Rows are one point carried round by a steady rotation, each followed by how many steps it has turned.
The counts run from 0 to 1225.
2.050	-2.116	2.305	-0.673	-0.938	-2.452	-0.652	0.700	0.568	2.074	0.221	0.980	-2.704	-0.510	-1.063	0.887	-3.112	-1.678	0.099	2.086	-0.881	-0.274	0.049	-0.237	2.622	2.152	-0.228	2.088	0.717	1.973	-1.223	2.376	1.458	0.008	1.711	-0.337	2.390	1.523	-0.006	-0.901	0.631	-1.005	1.124	-0.506	-1.806	-1.681	0.539	1.916
227
0.825	1.300	3.160	0.338	-0.586	-1.371	-0.030	-0.441	0.803	1.442	-1.759	0.340	-1.347	-0.177	-2.516	-0.690	-2.233	-0.212	-1.138	2.538	-1.307	-0.229	0.132	-0.203	2.577	1.389	-0.015	1.261	-0.991	-0.095	-1.290	3.770	1.511	0.189	2.260	-0.489	2.234	0.648	0.342	-0.771	0.064	-0.952	-0.661	2.149	-3.353	-2.273	0.943	1.501
1049
2.570	-1.108	0.321	0.918	-2.280	-2.189	0.069	-0.490	0.245	3.070	0.257	1.071	-0.152	-0.575	-0.326	1.600	-3.109	-0.421	0.406	0.221	-0.578	-1.219	0.746	-0.640	1.574	2.279	0.672	0.787	1.609	3.584	-1.101	1.964	0.453	-0.372	1.581	-0.024	1.279	3.249	-1.670	-1.330	0.571	-1.610	1.437	-0.598	-1.978	0.648	1.383	1.703
1097
1.393	2.327	2.586	0.508	-1.228	-1.659	-0.296	0.564	-0.264	1.161	0.274	0.815	-0.524	0.309	-1.203	-0.928	-3.170	0.697	-0.903	1.478	0.164	0.159	-1.514	-0.346	1.121	0.447	0.482	0.662	-0.094	0.192	-0.525	2.055	0.533	0.496	2.425	-0.290	1.821	0.714	-0.719	-2.352	-0.018	-0.169	1.422	0.955	-4.868	-1.100	1.011	3.841
609
2.397	1.848	1.861	1.012	-0.435	-0.336	0.329	-0.389	-0.270	2.035	-1.096	1.937	0.750	0.019	-0.711	-0.428	-2.395	0.813	-0.990	0.106	-1.598	-0.337	0.250	-1.132	0.175	0.711	-0.590	0.806	0.220	0.592	-1.492	1.843	0.641	-0.530	3.358	0.396	0.823	2.748	-1.954	-1.590	0.505	-2.236	1.595	2.343	-4.031	0.269	1.902	1.740
350
0.986	0.801	0.936	-0.488	-3.249	-1.880	-0.781	-0.343	1.007	2.672	-0.801	-0.271	-0.706	-1.611	-0.676	1.193	-2.774	-0.446	-0.650	0.842	0.454	0.610	1.959	1.723	2.396	2.476	0.278	0.786	0.010	2.279	-0.487	2.236	1.677	-0.466	0.475	-0.295	2.411	2.721	1.304	-0.711	-0.356	-1.661	0.849	-0.188	-1.855	-1.264	2.234	1.618
121
1.091	1.280	2.798	0.570	-0.919	-2.943	0.313	0.432	0.235	1.019	-0.777	0.285	-0.576	0.126	-1.903	-0.784	-3.120	0.124	-0.670	1.177	0.321	0.590	-1.414	-0.885	2.188	0.730	0.815	0.383	-0.423	0.602	-1.027	2.590	1.108	0.223	2.923	-0.471	1.999	0.668	-1.622	-1.010	0.104	1.331	-0.145	1.568	-4.001	-1.890	0.756	2.762
974
1.151	2.745	2.299	1.065	-2.089	-0.514	1.775	-1.570	0.670	2.172	-2.132	0.588	0.643	-0.993	-1.703	0.022	-2.203	0.526	-1.264	-1.204	-1.675	0.209	0.055	-0.866	0.161	1.382	1.199	-0.637	0.630	1.630	-1.806	1.829	0.781	-0.616	2.249	-1.080	1.028	2.425	-1.009	-0.966	0.455	-1.498	-0.746	2.240	-3.758	-0.632	1.997	1.741
1078
3.235	-0.639	2.255	0.859	-0.751	-1.782	-0.608	0.369	-0.432	1.650	0.606	0.945	-0.381	0.482	-0.344	0.341	-3.419	-0.163	0.736	1.169	-0.987	-0.137	-0.528	-0.556	2.343	0.816	-0.742	2.028	1.079	2.134	-0.630	1.916	0.950	0.635	2.489	0.719	1.464	1.918	-3.754	-0.534	0.081	-1.811	2.492	0.487	-2.574	0.048	1.051	1.901
1210
2.173	-0.120	0.764	1.229	-0.334	-0.916	-0.491	-0.948	0.407	2.809	-0.665	1.206	-0.678	0.224	-0.913	0.867	-2.532	0.090	-0.011	2.081	-1.504	-1.917	1.451	-0.919	2.228	1.863	-0.734	2.213	0.071	1.519	-1.213	3.664	0.504	-0.274	2.080	0.697	1.345	2.832	-0.767	-1.552	0.421	-2.566	1.150	0.354	-2.604	0.030	1.304	1.109
771
1.509	0.229	1.648	-0.506	-1.499	-2.897	-1.061	0.229	1.074	1.829	-1.123	0.269	-0.748	-1.248	-0.598	0.645	-3.485	0.567	-0.290	0.923	1.229	1.217	1.189	-0.109	2.024	1.448	-0.491	1.838	-0.362	1.705	-0.975	2.303	1.774	-0.634	1.974	1.075	2.164	2.725	-2.600	0.670	-0.863	-0.740	0.854	-0.790	-2.208	-1.682	2.339	1.596
737
0.904	1.348	1.275	0.000	-2.931	-1.264	0.511	-1.714	1.100	3.741	-1.961	-0.389	-0.912	-1.147	-0.375	0.976	-2.648	-0.130	-0.672	0.352	0.206	0.073	0.551	0.422	2.712	2.450	0.742	-0.061	0.973	2.887	-0.705	3.284	1.092	-0.113	0.317	-0.832	2.117	1.651	1.017	-0.029	-0.139	-1.469	-0.993	-0.204	-2.330	-1.439	1.865	1.110
837
2.282	0.566	0.748	1.111	-2.698	-2.596	0.040	0.229	-0.204	2.099	0.677	0.573	1.177	-0.691	-0.264	0.833	-3.453	0.347	0.198	-0.401	0.209	0.170	0.674	-0.041	0.900	1.214	0.747	0.256	1.112	2.803	-0.833	1.149	0.673	-0.316	2.118	0.256	1.167	3.221	-2.864	-1.283	-0.043	-1.127	2.049	0.305	-2.792	0.809	1.887	2.651
201
2.090	-0.834	1.233	-0.649	0.254	-1.224	-0.689	0.276	0.234	3.366	-1.253	1.364	-2.035	0.034	-0.165	0.214	-2.522	-1.052	-0.741	1.725	-0.751	-0.361	0.476	-0.659	2.193	2.392	-1.830	2.002	-0.301	1.262	-1.338	2.817	1.707	-0.424	2.821	-0.087	2.392	1.872	0.521	-1.018	1.032	-1.784	1.468	0.819	-2.486	-1.260	1.039	0.315
337
0.511	1.212	3.092	-0.445	-1.912	-3.055	0.205	0.899	0.668	0.898	-0.499	-0.125	-1.166	-0.966	-2.240	-0.466	-3.095	-0.644	-1.122	0.769	0.454	1.553	-0.753	0.380	1.848	1.437	1.255	0.036	-0.446	0.890	-1.127	1.853	1.894	-0.051	2.086	-1.093	2.455	0.783	0.116	-0.707	-0.074	1.065	-0.082	1.275	-3.396	-2.409	1.071	2.900
722
1.730	2.218	4.520	-0.655	-1.062	0.009	-0.176	-0.748	1.007	0.715	-1.475	0.723	-1.460	-1.083	-1.067	-0.461	-2.331	0.022	-1.203	0.916	-1.816	1.263	-0.398	0.755	1.395	0.629	-0.394	1.225	0.261	0.297	-1.063	2.008	1.647	0.592	1.409	-0.627	1.820	0.728	-0.585	0.165	-0.491	-2.344	0.410	0.915	-3.251	-2.444	1.787	2.424
319
2.926	-0.879	1.706	0.457	-0.390	-1.622	-1.043	0.985	-0.473	1.430	0.720	1.487	-0.690	0.344	-0.927	0.062	-2.893	-0.652	0.117	1.913	-1.290	-0.518	0.377	-0.419	1.900	1.321	-1.177	2.335	0.004	1.272	-0.925	1.967	1.406	0.238	3.070	0.553	1.744	2.218	-2.070	-1.403	0.423	-1.852	2.698	1.053	-2.610	0.216	0.945	1.678
956
1.536	-0.887	2.039	-0.279	-0.697	-1.698	0.191	0.546	-0.025	2.638	-0.896	0.510	-1.557	0.069	-1.537	-0.034	-2.194	-2.161	-0.794	1.304	-1.401	-0.238	-0.173	-0.101	2.816	2.667	-0.459	0.730	-0.026	1.503	-1.493	2.355	2.148	-0.090	2.938	-1.544	2.557	1.170	1.472	-1.205	1.382	-0.577	0.386	2.541	-2.560	-1.321	0.538	0.511
1053
1.064	1.046	0.365	1.909	-2.529	-2.461	-0.290	-0.715	-0.069	2.985	-0.414	-0.456	0.514	0.519	-0.932	0.672	-2.887	0.594	0.352	2.200	0.794	-1.093	0.314	0.055	3.857	1.561	0.385	0.660	-0.001	2.171	-0.126	3.857	0.529	0.403	1.483	0.113	1.903	1.605	-0.561	-1.276	-0.149	-0.526	0.036	1.082	-2.901	-0.157	1.190	1.367
695
1.423	0.689	1.565	0.561	-0.216	-1.298	-0.334	-1.308	0.979	2.710	-2.252	0.369	-1.277	0.180	-1.254	0.146	-2.684	0.638	-0.488	2.411	-0.249	-0.833	0.469	-0.867	2.987	1.603	-0.700	1.570	-0.741	0.882	-0.967	4.323	1.015	0.072	1.937	0.436	1.913	1.284	-0.903	-0.165	-0.331	-1.246	-0.729	0.714	-2.861	-1.668	1.380	0.478
333
1.665	-0.479	0.194	0.862	-2.041	-3.372	0.314	0.271	-0.177	3.369	-0.702	0.146	0.333	-0.356	-0.493	0.754	-3.286	-0.337	0.186	-0.193	1.209	0.219	0.151	-0.724	2.657	2.030	0.485	-0.011	0.561	3.239	-0.837	2.295	1.272	-0.471	2.591	0.087	2.029	2.830	-2.347	-0.210	0.318	0.500	0.625	0.888	-2.235	-0.193	1.664	0.729
987
1.443	1.217	1.876	1.403	-1.324	-2.049	0.498	-1.198	0.261	2.980	-1.527	-0.454	-0.639	0.535	-1.180	0.014	-3.035	0.760	0.217	1.540	0.479	-0.582	-1.181	-0.930	3.568	1.291	0.487	0.511	0.366	2.134	-0.559	4.040	0.640	0.883	1.425	-0.110	1.993	0.648	-1.696	0.103	-0.233	-0.243	-1.115	0.581	-3.370	-1.448	1.140	1.165
330
1.838	0.637	2.916	1.475	-2.287	-1.856	1.221	-0.625	-0.163	1.878	0.237	-0.037	-0.734	0.271	-1.437	0.249	-2.774	-0.471	0.562	0.864	-0.858	-0.811	-2.066	-0.397	2.870	1.269	1.734	-0.007	1.763	2.881	-0.643	2.618	0.421	1.102	1.178	-1.264	1.703	0.270	-1.560	-0.723	0.206	-0.603	-0.618	0.755	-3.280	-1.059	0.167	2.571
145
2.177	1.109	2.978	1.350	-0.990	-0.904	1.661	-0.192	-0.303	1.282	-0.595	1.030	0.506	0.180	-1.805	-0.324	-1.958	-0.719	-0.358	-0.254	-2.532	-0.110	-1.165	-1.135	1.336	0.886	0.701	-0.274	1.071	1.631	-1.594	1.689	0.796	0.364	3.191	-1.192	1.269	1.341	-2.032	-1.106	1.033	-1.111	0.286	3.336	-3.768	0.264	0.736	1.546
969
3.186	0.231	2.698	0.516	-1.430	-0.145	0.987	-0.887	-0.217	2.429	-0.639	1.258	-0.349	-0.537	0.463	0.603	-2.304	-0.514	0.095	-0.983	-2.091	0.277	-0.558	-0.300	1.053	1.475	-0.451	0.598	2.248	3.118	-1.303	1.113	1.155	0.156	1.931	-0.614	1.140	2.265	-2.770	-0.004	0.829	-2.903	1.669	1.073	-2.471	0.263	1.616	1.167
492
1.227	0.218	1.423	-0.003	-1.406	-2.289	-1.380	0.191	1.030	1.382	-0.631	0.409	-0.044	-1.030	-1.880	0.422	-2.519	-0.097	-0.822	2.105	-0.666	0.405	2.652	0.531	2.076	1.742	-0.680	2.002	-1.377	0.543	-1.319	2.734	1.862	-0.584	2.583	0.875	1.914	3.236	-0.598	-0.500	-0.266	-1.495	1.095	1.631	-2.108	-0.847	2.132	1.161
628
1.181	0.847	0.311	1.885	-2.599	-2.378	-0.094	-0.454	-0.395	3.126	-0.193	-0.525	0.428	0.549	-0.961	0.454	-2.918	0.257	0.186	1.912	0.737	-1.159	-0.241	-0.009	3.908	1.729	0.583	0.256	0.417	2.490	-0.007	3.610	0.382	0.627	1.415	-0.237	1.961	1.478	-0.225	-1.404	0.025	-0.175	0.209	0.980	-3.031	-0.142	0.934	1.388
694
2.944	0.370	3.238	0.800	-1.678	-1.742	-0.105	0.037	-0.012	0.845	0.644	1.129	-0.386	-0.131	-0.573	0.360	-3.404	0.178	0.471	0.238	-0.928	0.390	-0.964	-0.392	1.324	0.323	0.268	1.351	1.580	2.258	-0.985	1.395	0.736	0.761	2.014	0.425	1.258	1.791	-4.336	-0.136	-0.196	-1.581	1.796	-0.082	-3.011	-0.364	1.412	2.917
313
1.205	-0.091	0.662	1.079	-0.738	-2.803	1.020	0.148	0.061	2.642	-1.021	0.966	-0.525	0.189	-1.637	-0.107	-3.107	-0.222	-0.706	0.572	0.019	-1.394	-0.391	-2.394	1.308	1.915	0.898	0.240	0.140	1.773	-1.611	2.970	0.285	-0.698	3.186	-0.752	1.624	2.138	-0.811	-1.975	0.804	1.144	-0.119	1.023	-3.747	-0.752	0.559	1.886
185
2.177	-1.288	0.323	0.596	-1.402	-2.302	0.826	-0.550	0.252	3.499	-0.937	0.996	-0.656	-0.655	-0.491	1.381	-3.109	-0.694	0.075	-0.375	-0.317	-0.870	0.477	-1.442	1.574	2.527	0.639	0.529	1.197	3.707	-1.654	2.351	0.896	-0.900	2.222	-0.207	1.499	3.147	-1.655	-0.659	0.782	-0.862	0.369	-0.096	-2.167	-0.116	1.220	0.950
914
2.259	0.256	1.012	0.752	-2.114	-2.469	-0.983	0.077	0.238	1.926	0.696	0.764	-0.111	-0.430	-0.337	1.092	-3.605	0.709	0.359	0.771	0.508	-0.237	0.718	-0.218	1.452	1.125	0.367	1.833	0.910	2.469	-0.469	2.046	0.387	-0.123	1.502	0.885	1.325	3.016	-2.899	-0.911	-0.661	-1.346	2.015	-1.416	-2.395	-0.081	1.896	2.772
1100
